Each row is where one point has got to under a steady rotation. How many ticks took it there?
The counts run from 0 to 636.
[ 29.2   2.1 -11.7 -15.1   3.2 -13.0 -13.9 -28.5 -17.7   4.4 -14.8  -7.3
  -5.0  10.8  -0.2  13.8  -7.0  32.3   3.3  24.7  -2.9  25.2 -27.0 -13.8
   6.5  16.4   3.0  12.8 -30.8 -27.9  22.8   3.1   1.4] | 263
[ 25.3   8.7 -15.8   2.2 -22.5  -7.5   5.5 -15.9  -8.2  21.7   9.6   2.6
 -14.6  -3.4 -17.9  19.6   3.1  34.2  17.7  24.5  13.5 -24.4 -10.7  -2.6
  37.2  -0.2   1.9  -2.5  -6.6 -17.8  13.9  29.1 -10.5] | 545
[ 18.4  -1.0  14.4  12.2 -27.2 -25.0 -15.4 -32.6   7.2   9.9  -6.6   3.3
 -37.9  11.5 -15.6  -0.6   0.1  21.4 -22.1   5.9  14.5  13.8  -6.5   4.8
  40.9  -3.9  15.7   2.1  -4.5 -16.6  30.7  23.1  13.6] | 555
[ 12.0  -1.6  41.0  24.2 -35.3 -13.6  -9.0 -39.4   2.0   3.1 -14.4   8.1
 -16.6  21.3  -3.5 -27.4  -6.7   1.2   2.8  -2.0   9.1  12.8  -5.9  20.5
  31.6   2.6  13.6  -9.4 -19.3  -4.3  13.0  18.3 -12.3] | 67
[  3.5  -5.6  -1.4   5.7 -25.3   6.3  -5.9 -20.4 -25.8   9.2  17.3 -32.0
   0.4   9.4   5.3 -30.7 -22.3 -28.5  13.7  26.9   8.8  -8.3 -26.3 -20.0
  -1.5  21.1  18.0  10.2   1.3 -17.0   9.1  -0.8 -20.2] | 171
[  8.3   2.3  22.6   2.5 -30.9  -0.8 -18.7 -29.5  -1.4  13.9   5.4  -8.5
 -22.2  39.8   9.3 -24.6  -1.3 -11.2 -16.5   5.5 -11.8 -11.6 -24.4  -2.7
  24.4  11.7  13.9 -13.0 -14.6 -14.3  22.5  28.8  -8.9] | 385
[ 12.3 -18.5  21.3  -1.0 -14.5   9.9 -22.7  -9.1 -25.8   5.1 -10.7   9.3
  40.1  19.4 -19.6 -30.4  -5.1   8.1  46.1  28.6  -4.9  18.4  -8.1 -23.5
  12.5  19.5  11.3  -2.0 -15.2 -11.2  -7.8   3.6   7.4] | 456
[-25.2 -39.2  24.6 -13.2 -10.8  -4.4   0.9 -16.3  -3.1  24.6   7.4   5.8
 -16.7  16.3 -12.0 -19.3 -24.0 -21.1  25.0  24.6   5.6   8.1 -34.5 -13.1
  -6.1   4.1  12.6   4.3   4.7 -23.2   6.4 -15.8  11.3] | 146
[  7.2 -10.6  -2.2   9.0 -43.3  11.1  -1.2 -13.6 -24.7   4.5  24.3 -15.0
  18.4   0.5 -19.3 -27.1 -18.3  -5.9  32.2  28.0  18.8 -19.7  -1.3 -20.1
  16.0   9.5  17.8  -8.4  14.6  -5.5  13.0  17.3 -10.9] | 508
[ 20.9 -10.8  28.7  -1.2 -14.4   8.6 -12.7 -12.8 -10.5  34.1  -5.6  20.5
  -6.2  13.5 -21.8   8.0   0.4  33.4  15.7   2.2 -13.2 -11.4 -26.5  -5.1
  40.7  -7.6  -1.5  -2.1 -16.9 -23.1   1.1   7.0  40.8] | 570
[ 20.9  -8.7  -9.7 -21.4  -3.7   1.0  -6.6  -7.7 -23.2   6.6   3.2  16.0
  22.2  13.4 -10.8   8.5   7.2  29.1  33.0  43.0  -9.6  -1.8 -18.6 -35.7
  24.2  14.0  -0.6  11.8 -11.6 -20.7  -5.6  14.2   1.5] | 622
[ 25.8   4.5  11.2 -12.4  19.2  -4.5 -21.3 -26.8  15.6  13.5 -10.5   8.3
 -27.3  25.8   0.7  13.6  -3.4  12.1   0.1  23.4 -12.5  23.3 -33.1  -8.0
  15.2  20.4   0.6  17.2 -30.8 -24.6  16.7  18.7  11.7] | 91
[ 10.8  -8.0  -2.8  12.4 -31.0   0.7  -3.2 -14.9 -13.9   5.1  27.3   9.8
  -7.2 -11.9 -29.3  -2.7 -17.7   3.3  36.6  29.3  25.8 -22.6  15.8  -8.1
  24.0  12.7  14.6   0.7  17.1  -7.5  12.3  33.3 -14.1] | 191
[ 13.9 -13.3  -5.3  -2.5 -11.9 -15.6  10.4 -28.0   5.3   2.4  -6.7  24.2
  -2.8  25.2  -7.5   6.2  24.9  23.8   4.0  17.2  12.7   3.8 -27.2  -8.4
  53.1  -1.9  -9.8   3.4 -27.3 -17.2  -3.9   9.8   5.1] | 271
[ 13.4  -9.3  39.4   3.8 -15.8  15.3 -23.6 -18.2   5.0  41.9  -5.8   2.1
 -14.4  19.3 -32.0 -19.4 -15.4   3.5  20.3  -2.5   0.8  12.5  -5.0  -9.8
   6.9  -1.9  15.8 -15.5 -12.7 -12.8  23.3  -6.4  16.0] | 387
[  5.5  -9.3  -8.4  -6.9 -18.7   4.8 -18.9 -13.0  -3.3   2.3  22.9 -10.2
   0.0  -4.8 -22.7  -8.0 -28.5  -4.1  32.9  47.5  13.9 -11.1   3.6 -31.2
  -0.4  19.7  15.0   8.1  22.6  -7.6  16.9  28.8   1.3] | 337
[-12.2 -30.2   9.7 -13.5 -19.2  -5.5 -18.0   0.4 -27.1   9.7   3.7  22.7
  20.2   4.2 -19.8  -2.5   1.4  34.5  27.9  37.2  -6.3   9.9 -11.4 -36.9
  23.1   2.7   4.6  14.7   6.2 -18.9   0.8   5.6  15.0] | 140
[ 32.4  14.1  14.2  11.2 -11.2  16.4 -16.7 -32.3  -0.6  26.0   7.9 -21.0
 -11.8  12.0 -21.0 -25.3 -24.4 -20.3  29.1  18.5  16.2   4.5  -0.8  -4.9
   2.6  15.8  19.1  -6.9 -15.9 -14.4  32.1  12.0 -16.4] | 541
[ -1.8  -9.8  20.0 -15.2  -7.4  -4.4 -15.9  -8.4 -11.4  19.4  -8.5  22.1
 -17.0  16.8  -4.3  21.0   1.4  36.0   3.1  18.9 -17.6   2.6 -34.6  -1.7
  29.6   0.4 -14.7   7.3 -22.1 -25.1  -2.9  21.9  25.3] | 253
[ -0.1  -6.4  -7.6   4.6 -26.9 -17.0   0.4 -31.6 -13.8  -4.9  13.7 -27.0
 -11.9  10.2   2.9 -30.1 -12.0 -13.8  10.0  37.5  23.5   5.0 -10.0 -16.8
   5.7  17.4  21.7  14.9   0.5 -19.2  12.8  10.9 -35.0] | 170
[ -8.3 -37.0  19.8  -7.9  -9.1  -1.2 -15.9   3.7  -2.1   8.0   8.1  26.7
   1.1   1.9 -19.1   2.6 -11.8   2.7  17.4  33.9  -7.8   4.6 -25.2 -30.1
  28.1   8.8  21.9  26.0  18.4 -19.7  -0.5   6.7  37.4] | 312
[ 16.5   0.0  23.7   7.4 -22.2   9.0 -11.0 -26.1 -30.0  19.8  12.8 -29.4
  -6.1   1.6  -4.7 -22.9 -33.4 -24.2   1.9  14.3   6.5   5.9 -22.7 -13.7
  -4.0  15.0  29.7  25.4   1.1 -17.3  20.7  -4.4  -7.8] | 188
[ 13.5  -0.2  40.7   0.6 -22.0  22.6 -31.2 -28.5 -16.0  19.7  13.5 -11.6
  -7.0  19.2   3.5 -24.9 -23.6 -13.2  11.5  13.0 -13.4 -11.1 -20.8   3.1
  10.9  18.8  -0.5 -12.2 -19.1  -3.4   5.5  29.7 -24.3] | 214
[  9.8 -30.9  19.9  -8.5  -4.0   5.6 -10.9  -3.5  -5.1  15.2 -11.7  27.4
  11.0  18.8 -14.1   0.2  -7.7  19.8  20.2  18.7  -9.3   9.3 -33.1  -9.2
  36.0  -1.4   0.1   3.5   3.3 -23.2  -1.2  -2.3  47.1] | 441
[ 24.6  -5.1 -24.8  -4.1  -2.9  22.0  -3.2 -18.2   0.8  13.4   4.7  -9.3
   8.7  22.0  -8.8 -21.5 -19.7  -6.2  35.6  19.5  15.6   0.6 -32.9  18.7
  12.8  16.3  -1.8 -26.2  -9.3 -24.2  15.3   6.3  12.9] | 95
[-13.2 -22.7  26.4  -3.2 -26.9   2.1 -12.0  -9.2 -14.1  32.1  13.3 -14.4
 -23.8   0.7 -11.1 -23.1 -32.8 -19.6   7.8  17.3  -0.6  -5.3 -23.8 -12.2
  -4.9   0.3  26.3   6.1  14.1 -23.0  25.3  -6.6  12.7] | 17
[ 17.0 -10.0  25.1 -13.2 -19.9  17.6 -29.5  -0.8 -21.4  25.7   2.4  14.6
  15.7  20.2 -15.6  -6.1 -19.2  22.7  19.1   8.0 -16.0 -14.6 -20.3  -4.4
  22.1   0.7   0.9 -17.4  -4.4 -13.2   8.8  15.9  34.4] | 569
[ 23.6  -0.9   3.1   1.7 -25.5  22.9 -17.7  -5.8 -33.4  11.5  25.9  -1.4
  16.7   3.8 -12.0 -11.3 -17.8  -3.9  27.9  32.3   1.3 -29.8 -11.8 -31.4
  25.5   9.7  17.0  17.4  12.3  -5.5   8.0  21.1   6.7] | 509
[ 13.0   9.0  32.3  -3.2 -15.7  18.3 -21.5 -19.7  -8.5  32.6   1.9  -8.8
 -11.6  35.2 -11.4 -28.8 -12.9 -16.9   3.6  -0.7 -15.9   1.0 -25.5 -12.2
  13.6   6.2  11.1 -11.9 -18.0 -17.2  17.9   5.3   2.0] | 386
[-15.5 -31.7  17.7 -11.3 -21.5   0.0 -10.8   1.6 -12.1  26.4  13.1   5.8
  -8.6  -2.9 -27.3 -19.4 -19.3   3.6  17.1  27.3   7.8 -10.2 -13.9 -24.7
   5.2   0.3  26.2   9.6  30.6 -22.5  18.5 -11.1  32.9] | 500
[ 14.6   7.3   9.0 -10.7 -20.6   6.7 -15.2  -9.5 -27.9  29.8  20.9  -4.0
 -18.1  -3.8   1.2  13.5  -3.1  20.3   0.5  27.1 -23.5 -27.4 -19.8 -27.1
  27.5  12.3  -1.0  31.9  -3.4 -21.7   6.8  24.7 -12.7] | 193
[ -8.0 -10.8  13.8 -19.9   5.9 -17.9 -15.6 -25.8   4.2  12.9 -11.9  11.9
 -17.9  27.8   0.0   9.5   7.0  20.8   3.0  25.8 -13.8  23.5 -38.5 -17.1
  15.7   6.1  -4.8  13.7 -21.0 -28.6   6.3  -2.9  18.3] | 108
[ 10.5 -22.6   0.7   1.8 -14.6   2.0  -6.3 -10.2  12.2  -1.1 -11.8  31.9
  17.9  24.3 -25.5  -9.3   9.5   7.2  42.9  27.0  18.0   6.6  -8.5  -3.9
  38.9   4.4   4.2 -19.3  -9.3 -10.1   0.9  15.9  22.5] | 105
